Here are some points, each followed by its number:
[-8. -11. -39. -6. 57. -13. -31. -38. 2. -48. 8. -12. 42.] 0
[24. -52. 117. 16. -10. -45. -24. 40. 44. -13. -47. -50. 46.] 1
[38. 32. 42. -11. -44. 63. -5. 71. 53. -27. 46. -24. -15.] 2
[-38. 66. -68. 8. 38. 46. -10. 32. 14. -24. 20. -33. -7.] 3
[18. -40. -10. -13. -35. 10. -7. -8. 17. -28. 33. -20. 35.] 4
[6. -8. 69. -54. -44. 4. 27. 9. -27. 44. 13. 67. -81.] 5
[-43. -41. 6. 46. -40. -3. 18. 26. -42. -18. -21. -18. -39.] 6
[-26. 60. -29. -20. 25. 109. 14. 113. -8. 53. 52. -65. 11.] 7
[38. -43. 54. -2. -31. -30. -15. 52. -15. 3. -28. -72. 93.] 8
[27. 28. -29. -60. -31. 12. -11. -38. -3. -55. 20. -3. -8.] 9
New points follow, each followed by the numbers of its three nearest points above, looking only along the 3 directions in which the numbered points spread most, nearest first.
[0. 28. -9. -29. 33. 69. -24. -39. -25. 33. 19. 27. -50.] 9 6 3
[15. -59. 21. 34. -3. -40. -12. -7. 13. -22. -49. -16. 72.] 8 4 1
[33. 5. -19. -35. -53. 16. -15. -21. 53. 49. 38. -33. -1.] 6 4 9
[29. -36. -1. 27. -5. -12. 12. 5. -67. 6. -5. 54. -1.] 6 4 9
[-6. -18. -48. 4. 23. -30. 9. -56. 26. -53. 35. -51. -3.] 0 9 4
[-6. -41. 17. 19. 4. -36. 3. -69. 1. -70. -44. 53. -26.] 9 4 6
[-52. 83. -31. -55. 70. 38. 45. -44. -81. 51. -5. 24. -71.] 9 3 6
[-31. 50. -38. -24. 6. -57. 9. 40. -20. 4. 10. -16. 8.] 4 9 6
[-21. 19. -41. 10. 27. 16. 33. 12. -31. 45. 53. 37. -36.] 9 3 6
[52. -48. 25. 31. -33. -49. 21. -58. -5. -29. 1. 36. -6.] 6 4 9
[-34. -2. -2. 41. 26. 5. -30. -17. -23. 12. 13. 61. -17.] 9 6 4
[30. -20. 47. -5. -33. -20. 15. -23. 17. -45. -37. 31. -20.] 6 4 9
[2. -7. -56. 12. 17. -10. -13. 7. 10. -23. 6. 11. -35.] 9 4 6
[4. 3. -43. 35. 53. -10. -35. 5. -21. 17. -25. 42. 21.] 4 9 0
[45. -63. 46. 6. -10. -26. 7. 25. -29. -29. 16. 28. 12.] 6 4 1
[14. 10. 6. -1. -30. -20. 31. 60. -21. -36. 25. 30. 15.] 6 4 2
[-60. -5. -37. -5. 46. -8. -22. -42. 8. 13. -10. 12. -10.] 9 0 4
